(in the rows, 128 means zero)
M: 3 groups of rows, each row roughly a mix of its group's hidden directions; one row fits no group
M (92 x 20)
[[154 138 137 125 135  82 147 136 107 131 116 121 128 149  85  91 154 147
   95 103]
 [110 122 107  84 122  75 133 139 133  94 119 104 150 130 115 112 164 141
  108 118]
 [101  96 111 113 120  98 153 155 134 111 126  98  93 138 110 120 151 114
   82 128]
 [155 151 102 136  96 140 110 146 141  80 147 150 132  91 108 113 114  98
  140 134]
 [ 97 157 111  74 168  85 130 124 122 115 129 134 132 125 115 140 152 109
  118 108]
 [117 111 110  99 180  85 138 113 125 165 131 121 104 152 107 149 150 133
  128 139]
 [149 148 145 130 181 107 131 110 113 181 134 137 114 153 112 158 149 139
  137 129]
 [101  96 160 131 152 128 131 109 120 181 131 111 114 165 151 158 139 146
  121 135]
 [111  90 114 131  68 152 135 145 139  85 128 119 142 114 141  95 112 126
  117 133]
 [112 163 124  83 144  72 109 127 129  95 114 127 149 129 113 125 153 121
  118 108]
 [112 121 165 141  99 128 115 124 136 107 117 166 123 160 138 168 132 117
  153 172]
 [142 154 102 122  99 133 112 137 141  71 121 153 145  95 115 103 105 105
  147 131]
 [ 90 105 144 115 108 144  99 103 140 114 118 162 143 153 148 143 105 118
  156 166]
 [ 98 101  97 128 123 164 165 150 142 128 142 122  98 111 149 166 131 108
  134 156]
 [102 122 129  95 166 115 152 103 117 159  93 122 157 150 149 129 133 166
  141 120]
 [140 158 139 145 135 167  99 113 139 137 130 157 138 116 150 164 104 117
  173 150]
 [123 116  84 102 145 149  99 106 134 135 147 127 140 103 117  84  85 113
  129 115]
 [167 144  95 147 127 141 112 146 134 121 169 112 110  79 109 110 117 105
  118 108]
 [161 158 143 144 142  96 172 150 112 137 117 132 116 139 109 155 175 147
  130 127]
 [116 114  90 108 113 158 103 124 138 111 146 118 149  97 127  79  92 113
  115 112]
 [133 117 146 143 123 163 106  92 113 152 146 138 159 117 159 105  89 148
  155 110]
 [144 146 147 145 131 166  97  97 123 147 136 153 158 117 154 132  94 138
  170 126]
 [ 95 115 163 113 134 100 142 111 119 132  78 147 130 183 131 134 134 143
  127 142]
 [119  77 116 146  80 158 134 136 133 111 139 111 126 114 139  85 100 129
  112 125]
 [109  93 108 125 132 139 130 120 116 138 154 105 107 105 131  82  95 115
   98  89]
 [127 131 126 158 111 187 127 132 127 124 140 127 118  90 154 110  82 107
  123 106]
 [116 111 119 112 119 150  99 102 137 125 146 177 140 143 119 137 105 109
  165 171]
 [131 100 114 103 127  97 158 121 102 137 150 116 156 130 113  87 153 165
  120 101]
 [ 97  64 133 133 115 129 103 109 125 141 167 113 101 135 137 109 104 115
  110 123]
 [139 132 154 156 143 108 152 148 117 155 125  84  97 133 138 146 159 145
   95 102]
 [ 94  93 108 104 110 165  95 110 139 123 146 127 149 122 138  94  90 114
  120 132]
 [115 115 120  93 169  87 151 117 112 159 143 133 119 157 102 143 165 137
  122 132]
 [ 83  95 161 135 115 146  98 109 141 134 122 120 125 148 175 156 110 127
  135 146]
 [127 102 128 159  86 188 144 138 123 124 147 130 126 106 148 102  97 122
  121 121]
 [117  90 116 132  66 142 130 147 148  81 117 120 145 123 139 106 121 133
  126 151]
 [111  92 111 107 120  91 160 145 119 120 132  98 116 137 108  98 154 137
   86 111]
 [ 94 100 135 121  73 158 104 133 142  89 131 138 145 135 137 107 109 108
  113 145]
 [112  93 115 133  66 155 135 148 143  84 123 121 142 116 142 103 114 127
  124 143]
 [ 91  93  97 110  95 143 136 139 136  90 135 113 127 102 140  94 106 110
  108 117]
 [104  68 135 140 118 144 105 104 121 151 171 121 104 131 143 113  98 118
  121 125]
 [147 145 105 126 155 117 152 142 119 145 127  80 129  97 128 103 138 147
  101  80]
 [152 144 100 142 100 149 102 146 144  91 158 126 125  79 122 113 109  98
  130 122]
 [127 180 133  95 167  79 111 122 129 119 111 137 139 136 115 155 156 123
  134 120]
 [145 149 136 139 135 163 103 101 127 145 143 158 157 114 151 148 106 135
  181 139]
 [ 87  94 118 105 113 154  90 104 140 118 128 132 143 133 140  95  83 112
  122 133]
 [116  92 136 138 121 163 103  93 119 153 167 136 139 118 160 118  91 135
  154 123]
 [147 181 140 127 132  95 125 152 137 100  75 123 129 141 103 126 146 123
  103 122]
 [123 133 172 143 133 102 159 135 117 141 100 127 118 164 141 169 167 152
  128 137]
 [101  91 104 107 106 116 123 128 128 101 139 103 128 111 127  75 110 120
   96 100]
 [161 174 154 147 135 105 129 143 123 122  82 128 120 147  96 108 133 129
   97 110]
 [116  77 114 129 129 150 130 105 118 160 190 139 117 122 139 140 119 127
  154 143]
 [125 134 106 100  92 139 134 135 130  82 121 169 166 129 101  95 124 119
  136 147]
 [118  87 118 136  68 145 127 141 139  88 126 113 140 117 138  87 110 132
  116 131]
 [123 141 163 129 127 100 158 129 120 122  87 152 134 165 133 163 160 149
  147 149]
 [101 106 112 114  96 154 110 134 138 101 132 106 147 112 137  79 101 116
   94 109]
 [153 156 150 162 126  98 152 161 124 117 110  96  99 117 132 142 156 135
  103 101]
 [138 133 147 148 134 157  80  95 130 149 152 156 132 126 144 147  96 119
  167 142]
 [110  69 133 124 120 123 101  95 113 148 178 121 127 133 136  99 109 135
  127 115]
 [115 103 142 112 144 113 161 124 106 165 122 126 125 177 101 111 152 146
   91 125]
 [155 115 144 182  88 180 121 135 137 129 123 126 127 119 149 120  97 136
  139 142]
 [ 91  99 158 136 145 131  96  99 136 156 119 114 108 149 169 156 104 128
  136 136]
 [121 140  97  91 117 126 128 121 131  88 101 157 166 119 110  83 105 124
  140 127]
 [127 116 119 106 125  80 155 144 116 116 119 104 132 139 100  93 160 146
   89 105]
 [133 107 137 158  68 174 132 142 128 103 135 128 143 112 144  95 105 132
  121 124]
 [119 130 122 105 121  84 145 149 127 100  97  98 137 136 111  97 154 140
   87 105]
 [157 170 154 128 163  89 110 117 125 148 112 138 135 153 111 158 157 144
  143 133]
 [112 102 103  85 123  86 146 127 118 114 142 108 161 126 121 101 160 156
  121 111]
 [117 181 128  93 141  89 100 129 132  88 111 130 151 114 124 125 138 112
  120 100]
 [142 132 105 100 137  83 170 145 115 122 129 123 141 134  93 118 177 149
  117 122]
 [105  85 111 122  71 145 142 145 135  87 133 120 143 118 135  93 120 128
  114 133]
 [135  99 133 166  98 192 159 137 124 147 145 140 119 125 144 134 112 132
  139 150]
 [143 131 115 145  81 151 103 150 143  84 157 138 122 100 114 112 114  93
  119 135]
 [118  85 119 132  77 133 124 135 131  96 134 108 139 118 131  73 111 134
  104 115]
 [150 191 149 133 132 110 109 142 139 102  71 130 142 136 115 127 131 126
  117 121]
 [146 145 142 150 133 102 159 157 117 131 114  86 107 121 126 123 157 142
   87  91]
 [114  85 118 112 122  90 151 136 115 127 141 101 114 141 105  92 149 137
   86 108]
 [153 154 102 103 133 109 169 141 112 113 115 153 153 130  82  96 150 139
  125 123]
 [115 140 126  83 148  71 134 126 123 119 122 136 145 154 104 144 176 136
  126 134]
 [154 138  87 129 119 143 102 133 138 107 159 135 123  88 101  94  99  97
  127 120]
 [103  68 112 132 120 162 148 116 118 154 175 124 113 116 152 127 113 129
  137 132]
 [138 156 124 119 133  89 151 161 134 104  90 115 113 142  94 126 162 122
   92 125]
 [144 174 143 123 185 108 123 114 116 165 127 142 120 140 117 165 146 128
  140 122]
 [115  92 137 143 121 168 105  95 120 154 164 135 133 118 161 122  89 130
  152 126]
 [110 135 121  79 153  71 139 125 122 124 125 134 139 153 104 143 173 134
  124 133]
 [107 109 152 154 135 140  87 113 143 146 136  98  99 121 175 160 104 118
  133 126]
 [157 167  93 131 147 123 122 134 136 113 124 106 134  69 140 117 112 129
  146  94]
 [147 192 138 127 131 118 129 148 139  99  68 128 151 127 124 130 138 132
  123 120]
 [116 123 117 128 147 139 119 116 114 140 151 110 109  98 134  87  91 109
  100  76]
 [126 178 128  96 172  83 112 122 133 123 110 136 134 135 117 162 153 120
  138 127]
 [119 106  92 125 132 131 142 148 131 129 153  87  96  97 121 102 123 109
   86 100]
 [130 164 141 109 101  93 102 138 136  73 104 131 168 127 123 116 147 132
  124 118]
 [128 114 117 109 127  83 162 146 115 120 122 105 126 140  98  95 161 144
   89 107]]
which group is each row in? (one row of each group first)
[107  81 106 128  76 145 131 142 143  89 126 111 132 113 140  94 109 125
 117 136] -> <124>
[ 98  99 123 145 120 148 132 147 147 125 130 115  69 131 134 152 116  88
 102 150] -> <41>
[104 104  98 104 106 162 103 121 138 112 145 123 152 110 129  81  94 113
 112 122] -> <63>

[138 125 139 131 128 153 106  90 113 150 151 145 172 116 154 113 102 154
 168 115] -> <41>
[150 161 103 116 105 117 139 146 130  74 109 154 149 107  98  95 125 118
 135 124] -> <63>
[144 177 142 113 152  73  88 120 137 113  99 124 143 136 116 139 145 132
 133 120] -> <124>
[108  97 114 132  72 161 137 145 136  87 132 123 139 106 145  97 108 120
 118 128] -> <124>
[174 123 153 180 121 148 115 124 139 157 113 126 119 147 133 147 119 152
 153 160] -> <124>
[153 145 144 175 135 183 147 131 121 160 124 151 103 124 135 145 102 118
 141 137] -> <41>
[165 156  95 126 104 133 146 158 127  92 145 140 144  96  93  99 141 119
 122 120] -> <63>
[131 160 163 152 121 151  78 115 140 117  92 131 138 127 152 122  85 118
 130 118] -> <41>
[ 99  67 122 110 115 100 124 118 118 129 158 101 119 138 123  91 130 133
  98 110] -> <41>
